Each path below is one point turned by a fixed rotation once a step. After each direction that follows a path, write how fast that rotation turns it, in degrees each step (0 if it stays still).
Each turn is a multiple of 5 degrees from 10 to 175, or 0.
Each row of a path follows its step; steps can be skipped.
Rotation 1:
step 0: [ 0.98  0.04  0.88 -0.20  1.54 -1.31  0.03  0.64  1.77 -0.58  2.47  1.17
  0.47  1.66 -1.44  3.00  2.53  0.01  1.13 -3.34 -3.75 -0.10  1.25  1.24
  1.74  2.18  0.08  0.95 -2.85  2.47  1.89  1.54  1.18 -0.79]
step 1: [ 0.28  1.78 -0.78 -1.63  2.87  1.22  1.51 -1.98 -3.08  0.60  0.41  0.19
 -0.86  0.39 -1.30 -0.85 -0.06  1.98  0.54 -0.16 -3.80 -2.32  0.96 -1.96
  1.98 -1.38  1.94  1.50  0.92 -0.32 -2.87  0.53  2.32  2.48]
step 2: [-1.86 -1.76 -2.41  3.07  1.02  0.72 -0.62 -0.58  1.62  0.80  0.23 -1.91
  0.67  0.90  0.09 -0.93  2.03 -2.36 -0.46 -0.94 -4.10  0.52 -0.07  2.73
  1.89  0.57  2.51 -0.15 -2.54  0.76 -2.67 -0.30  0.62 -2.15]
step 3: [ 1.27  0.36 -4.35 -0.52  4.95 -1.21  1.06 -1.67 -1.59  1.71  1.45  1.85
 -0.74 -1.02  0.87 -0.97  0.17  1.29 -2.19  0.17  0.42 -0.10  0.30  0.25
  0.53  0.66 -1.07  3.63 -2.17 -1.51  0.66  0.46  2.06 -0.74]
step 4: [ 2.25 -0.96  2.20  0.62  2.57 -2.91 -1.28 -3.32  0.44  0.41  0.74 -0.65
  0.07 -0.07 -2.07 -0.50  1.17 -2.10  1.14 -1.23 -2.35  1.83  1.33  1.35
 -0.02  4.52  1.00  0.35 -0.18  2.72 -1.26 -0.20  1.42  0.56]
step 5: [ 1.62  1.50 -2.18  0.00  0.93  1.46  0.54 -4.70 -0.33  0.81  1.20  0.07
 -3.88 -0.74 -0.03  0.75 -1.02 -0.46 -3.12 -1.18 -2.06 -0.29  2.99 -0.34
  2.37 -1.63 -0.09 -0.07  1.26 -1.61 -2.04 -0.50 -0.72  0.93]
step 8: [ 1.48 -0.80  0.05  2.55  0.02 -2.08 -1.09  0.31 -0.19  0.92  2.98 -0.89
 -0.36 -0.07 -2.95  1.03  1.84 -0.87 -0.58 -3.00 -1.42  0.94 -0.87  2.68
  0.87 -0.61  0.81 -0.24  0.60  3.91 -4.09  1.21  0.65 -0.77]
step 9: [ 3.00  0.59 -3.05 -0.28  0.56  0.98  0.01 -0.65 -1.10 -1.42  1.26  0.84
  0.01 -2.51 -1.14 -1.26  0.52  1.55 -3.99 -0.73 -2.24 -0.30  1.36 -2.46
  2.90 -1.37 -0.78  0.72 -3.76 -0.66 -0.85  1.26  0.20  1.54]
step 10: [-1.73  0.05  2.35  3.67  2.25  0.17 -0.78 -1.44 -0.06 -0.50  0.99 -1.27
  1.64 -1.55 -2.50 -1.56  0.19 -2.04  0.76 -0.98 -2.01 -1.87  1.41 -0.29
  1.08  1.68 -1.57  1.04 -1.82  2.44 -0.42  0.73  3.58 -2.58]
[ 0.23 -0.81  0.57  0.21 -0.83 -0.55  1.12 -0.85 -1.34  0.06 -0.38 -0.15
  0.13  1.29 -0.62  0.32 -0.27  0.40 -0.30 -0.19  0.09  0.07  0.33 -0.09
 -0.58 -0.03  0.66 -0.58  0.33  0.10 -0.08 -0.42  1.36 -0.10]  110
[-1.32 -0.19 -0.60  1.33 -0.70  0.78  0.05 -0.20 -0.12  0.29 -0.41 -0.55
  0.38 -0.07  0.27 -0.98 -0.59 -0.61 -0.42  0.44  0.26 -0.41  0.14 -0.47
  0.65 -0.04  0.02  0.23 -1.01 -0.91  0.59 -0.19  0.53 -0.77]  95
[ 0.48  0.16  0.30 -0.68 -0.16 -0.54 -0.01  0.49 -0.52  0.32  0.01 -0.59
  0.66  0.08  0.48  0.00 -0.45  0.66 -0.18  0.07  0.36  0.00 -0.56 -0.95
  0.71  1.10  0.17  0.99 -1.18  0.28  0.57  0.28  0.36  1.56]  125
[ 0.28  0.01 -0.18 -0.50  0.11 -0.69 -0.60 -1.22  0.46  1.33  0.47 -0.46
 -0.71  0.37  0.53 -0.30 -0.28 -0.88 -0.41  0.35  0.75  1.15 -0.02 -0.11
 -0.04  0.72  0.33  0.00  0.75 -0.79  0.21 -0.91 -0.35  0.02]  35
[-0.05 -0.46  0.05  0.20  0.59 -0.08  0.24  0.66  0.78 -0.47 -0.81  0.12
 -0.40  0.83  0.66 -0.22 -0.96 -0.02 -1.61 -1.48  0.14  0.01 -0.87  0.40
  0.88 -0.06 -0.28 -0.16  0.63  0.25 -0.13 -0.11  0.12  0.04]  120
[ 0.07 -0.02  1.35 -0.87 -0.19 -0.68 -0.65  0.11 -0.06  0.00  0.79 -0.35
 -0.06  0.28  0.38 -0.60  0.47 -0.96 -1.03  0.52 -0.06 -0.67 -0.30 -0.28
 -0.22 -1.62 -0.46 -0.42 -0.56  0.14  0.18  0.57  0.44 -0.25]  25
Rotation 2:
step 0: [-0.02 -1.98 -0.41  2.41  3.65  1.09 -0.32 -2.12  0.36 -2.13  0.49 -1.25
  0.36 -0.08 -0.39 -2.74 -0.57 -2.52  4.03  1.71 -0.62  1.03 -1.70  0.22
 -0.67  1.77  0.39 -1.04  1.39  0.46 -0.23  0.04 -0.97  2.06]
step 1: [ 0.07 -1.11  0.27 -0.75 -0.25  0.33  3.20  2.10 -1.05  0.13  2.14 -0.02
  3.39  0.42 -0.86 -0.46 -0.02  1.83  1.40 -1.41  3.30 -0.97  0.93  1.38
 -1.10  1.33 -1.68 -2.18  2.93  0.51 -1.13  1.16  2.79  0.63]
step 2: [ 1.54 -1.14 -1.42 -1.77 -0.42 -2.29 -0.23  0.53 -0.42 -0.42  1.15  0.92
 -1.00 -3.46 -1.42  0.13 -0.17 -0.28  1.32 -0.50 -1.59 -1.58  0.23  0.41
 -2.73 -1.04 -2.28  0.64 -2.98  2.11 -2.70 -1.97  1.48 -2.27]
step 3: [ 0.78  1.32  2.39 -0.15  0.31 -1.23  1.05 -0.59  0.44  0.48 -3.55 -3.02
  1.54 -2.26 -1.94  0.21 -0.32 -2.02  0.11  0.41 -2.14  1.22  1.39  0.12
 -0.77 -0.82 -1.44 -2.04 -1.34 -0.71  0.03  3.58 -2.40  0.19]
step 4: [-0.25 -1.06  0.28  1.65 -1.40  0.12  0.24 -0.93  1.17  1.36  1.12 -0.20
 -0.75 -1.71 -1.35  2.87  1.70  1.04 -0.72 -0.05  2.33 -2.35  3.74 -0.84
 -0.17 -2.47  0.84 -1.45  2.41 -0.25  1.13 -1.67 -2.63  2.44]
step 7: [ 1.43 -0.78 -0.61 -0.71  3.22 -0.53  0.21  2.18  2.02 -1.47  1.04  0.54
 -0.26 -1.86 -0.98 -0.61 -1.51  2.00  1.26  0.98 -0.86  0.22  0.96 -2.57
 -1.04  2.15  0.20  1.79  5.07 -0.19 -0.41 -0.60 -0.42  0.72]
step 8: [ 0.55 -3.08 -2.68  1.66  1.94 -0.52  3.09  0.53 -2.28  1.49 -0.43 -0.71
  1.17 -0.60 -0.92 -1.03 -0.35 -2.09 -1.10  2.08  2.48 -1.24 -0.91 -0.36
 -1.92  1.86 -0.22 -0.97 -0.67 -0.38 -1.10  0.89  1.16 -3.04]
step 9: [ 2.10  0.84 -0.79  0.33 -1.50 -0.83  1.11 -0.49  2.82  0.95 -0.35 -1.73
  2.89  1.89 -0.46 -1.32  0.51 -2.00  2.54 -2.25 -1.70 -2.74  0.92  1.94
 -1.72 -1.40 -0.40 -0.81 -0.20  2.59 -2.65 -0.55 -0.58 -0.13]
step 10: [ 0.67  0.73  2.52 -3.91 -0.31 -1.61 -1.68 -0.24 -2.50 -3.42 -0.25 -0.59
  1.60 -0.87 -0.92  1.95  0.59 -0.46  0.47  0.40  0.86 -1.47  1.62 -2.65
 -2.84 -0.31 -1.35 -2.11  0.02  0.02  0.39 -0.14 -1.79  1.11]
[-0.57  0.53 -0.41 -0.35 -0.94  0.95  0.85  0.95  1.02  0.70  0.15 -0.84
  0.01  0.05  0.62 -0.37  0.27  0.10 -0.05 -0.29 -0.03 -0.45  1.40  0.73
  0.52 -0.52  0.28 -0.38  0.76  0.22  0.19 -0.05  0.70 -0.19]  140
[-0.80  0.06  0.19 -0.50 -0.25 -0.53 -0.51 -0.84 -0.47 -0.03 -0.40 -0.40
  0.00 -0.21 -0.23  0.76 -0.19 -0.13  0.74 -0.43  0.46  0.12  0.88  1.91
 -1.22  0.17 -1.06  0.39  0.07  0.00  0.27  0.08 -0.05 -0.37]  45
[-1.06  0.04 -1.50 -0.62  0.67 -0.56 -0.30  0.98 -0.62 -0.24  0.82  0.65
  0.09 -0.71 -0.07  0.63  0.08  0.52 -0.91 -0.11  0.99 -0.75  0.59 -0.58
  0.12  0.24 -0.05  0.34 -0.41  0.04  0.23 -0.07  0.12 -0.41]  120
[ 1.05 -0.21  0.68  0.10  0.13 -0.85 -0.22 -0.22 -0.27 -0.20  1.66 -0.94
 -0.28 -0.25  1.44  0.01 -0.29  0.09 -0.42  0.84 -0.43 -0.35  0.55  0.28
 -0.55  0.07  0.64  0.21 -0.37 -0.34  0.60  0.23  0.59 -0.31]  130
[-0.63 -0.13 -0.25  0.40  1.10  0.21 -0.16 -0.59  1.14 -0.04  0.15 -0.39
  0.52  0.32  0.01 -0.61 -0.24  0.20  0.20 -1.19 -0.11  0.66  0.23 -0.38
 -0.55 -0.51  0.54 -0.42 -1.45  0.57  0.83  0.62 -0.12 -0.82]  120
[ 0.24 -0.19  0.11  0.35  0.25 -0.40  0.80  0.09 -0.43 -0.22  0.32  0.26
 -0.88  0.40 -0.10 -1.36 -0.95 -0.26  0.12 -0.57  0.62  0.94  1.23 -0.15
  0.39  1.29 -0.35  0.54  0.00  0.76 -0.69 -0.14  0.41  0.20]  55
Rotation 3:
step 0: [ 1.21 -1.56  1.35 -1.79 -3.36 -0.54  2.41  0.28  1.16  0.74 -1.75 -2.72
  0.89 -0.42 -0.08 -2.80  0.27  0.56  1.92  0.59 -3.29  2.23  2.17  0.60
 -1.45 -0.15 -1.18 -0.95  0.74 -2.11  1.54  0.89  0.60 -2.12]
step 2: [ 0.27  2.28  2.11  1.94  2.32 -0.31 -0.31 -2.58 -0.02 -0.58  2.26  0.96
 -0.87  2.40  1.24  1.43  0.33 -2.16 -1.13 -1.61  0.26 -1.52 -3.23  2.85
  0.54  0.51  1.08 -1.05  1.34  0.12 -1.04 -2.62 -1.74 -1.72]
step 3: [-0.42  0.22  0.00 -1.75  0.58 -0.82  0.02 -2.31  1.22  2.01 -2.19  0.03
  2.15 -1.76  1.76  0.83  0.08 -0.45  2.20 -0.06 -2.74 -2.78 -3.56  2.16
  0.58 -0.47  2.33  1.94 -1.41 -0.10 -2.01 -0.04 -0.30 -1.92]
step 5: [ 0.81  2.02 -1.89 -0.08  1.03  2.78  0.65  1.69 -2.20 -0.67  0.05  3.02
 -2.79 -0.08  0.49  1.17  0.54  0.08 -1.92 -2.50  2.11  3.07 -0.94 -0.65
  0.32 -0.17 -1.91 -2.74 -1.21  1.17  0.57  2.10 -0.63  0.50]
step 6: [ 1.07  1.56 -1.92  0.76  0.19  1.00 -1.16  1.89  0.07 -2.43  2.22 -1.30
  2.85  0.26  0.60  1.56  1.18  0.09  1.26  1.19  0.87  2.50 -3.84 -0.31
 -1.17 -0.85  1.09 -0.70 -2.36 -1.39  2.34  1.52 -2.43 -0.92]
step 7: [ 0.44 -1.95  0.91  1.02 -1.36  1.23 -2.55 -0.48  3.11  1.73  0.38 -2.69
  3.65 -1.01 -1.52  1.58  0.55 -0.34  0.44  3.50  0.76 -0.17 -0.46 -2.52
 -1.01 -0.17  1.30  1.33  0.58 -0.64  0.72  1.35  1.07  2.60]
step 8: [ 0.42  0.15  1.15  1.65  1.44  0.41  0.52  0.24  2.51  2.15  0.49 -0.26
 -0.92  0.02 -0.99  2.93 -1.92  0.10 -1.11 -0.50 -1.08  0.22  4.46 -1.35
  0.77  0.17 -0.42 -0.99  2.82  1.94 -1.20  0.18  0.15  4.31]
step 9: [ 1.47  1.90 -2.98  1.25  2.39 -1.95  2.27  2.29 -1.35 -0.35  0.53 -1.56
 -1.76  0.63  1.28  1.31 -2.01  1.22  2.03 -0.57 -1.99 -0.86  3.43  1.30
  0.73  0.93  0.53 -1.72  0.43 -0.50  0.83 -1.34 -2.24 -0.78]
step 10: [ 1.74 -2.11 -1.53  0.82 -0.99 -1.83 -0.09 -0.20 -3.72  0.88 -1.22 -2.09
  0.52  0.96 -0.04 -1.71  0.11  1.26  0.89  2.81  1.05 -1.60  0.50  1.31
 -1.83  3.51  1.44  0.07 -1.08 -2.05  0.92 -0.60  0.39 -2.93]
[-0.42 -0.29 -0.64 -0.69 -0.96 -0.34  0.15 -0.73  1.02  1.23 -0.05  0.16
  0.51 -0.05 -0.80 -0.43 -0.81 -0.48  0.35 -0.86 -0.30  0.12  0.66  0.01
  0.96 -0.38  0.22 -0.03  0.15  0.74 -0.25  0.74 -0.97  0.22]  85
[-0.23 -0.01  0.29  1.06  0.09  1.69  0.10 -0.35 -0.02 -0.10 -0.53  0.18
 -0.05 -0.05 -0.74 -0.90 -0.68  0.62  0.00  0.30  0.78  0.21  0.12 -0.35
  0.59  0.43 -0.35  0.37  0.70 -0.76 -1.54  0.16 -0.10  0.10]  110
[ 0.41  0.22  0.21 -0.54 -0.65  0.66  0.20 -0.69  0.20 -0.74 -0.23  0.01
 -0.20 -1.48  0.11  0.58 -0.41  0.19 -0.48 -1.07 -0.74  0.31  1.07 -0.53
  0.03  0.28 -0.84 -0.15 -0.40 -0.31  0.28 -1.07  0.60  0.72]  95
[ 0.35 -0.57  0.55  0.50  0.50 -0.08  0.29  0.19  0.27  0.50  1.03  1.17
 -0.59  0.29 -0.76  0.55 -0.35 -0.86 -0.24 -0.07  1.01  0.06  0.64  0.61
 -0.12 -0.60 -0.59 -0.70 -0.95  0.40 -0.59 -0.09  1.01  0.26]  110
[-0.74  0.22 -0.85 -0.32  0.16  0.94  1.26  0.88  0.28  0.28  0.28 -1.30
 -0.97  0.30  0.32 -0.40  0.55 -0.64 -0.03 -0.95  0.44 -0.53  0.42  0.20
 -1.04  0.12 -0.56  0.24  0.14  0.07 -0.16  0.18 -0.21  0.34]  90
[-1.38  0.40 -0.33  0.13 -0.86  0.93 -0.56  0.76 -0.27  0.38 -0.04  0.49
 -0.11 -1.08  0.38  0.96  0.54 -0.44 -0.38 -0.45  0.10  0.14 -1.23  0.01
  0.85 -0.55  0.36 -0.16 -0.26  0.19 -0.39  0.24  0.58 -0.61]  35
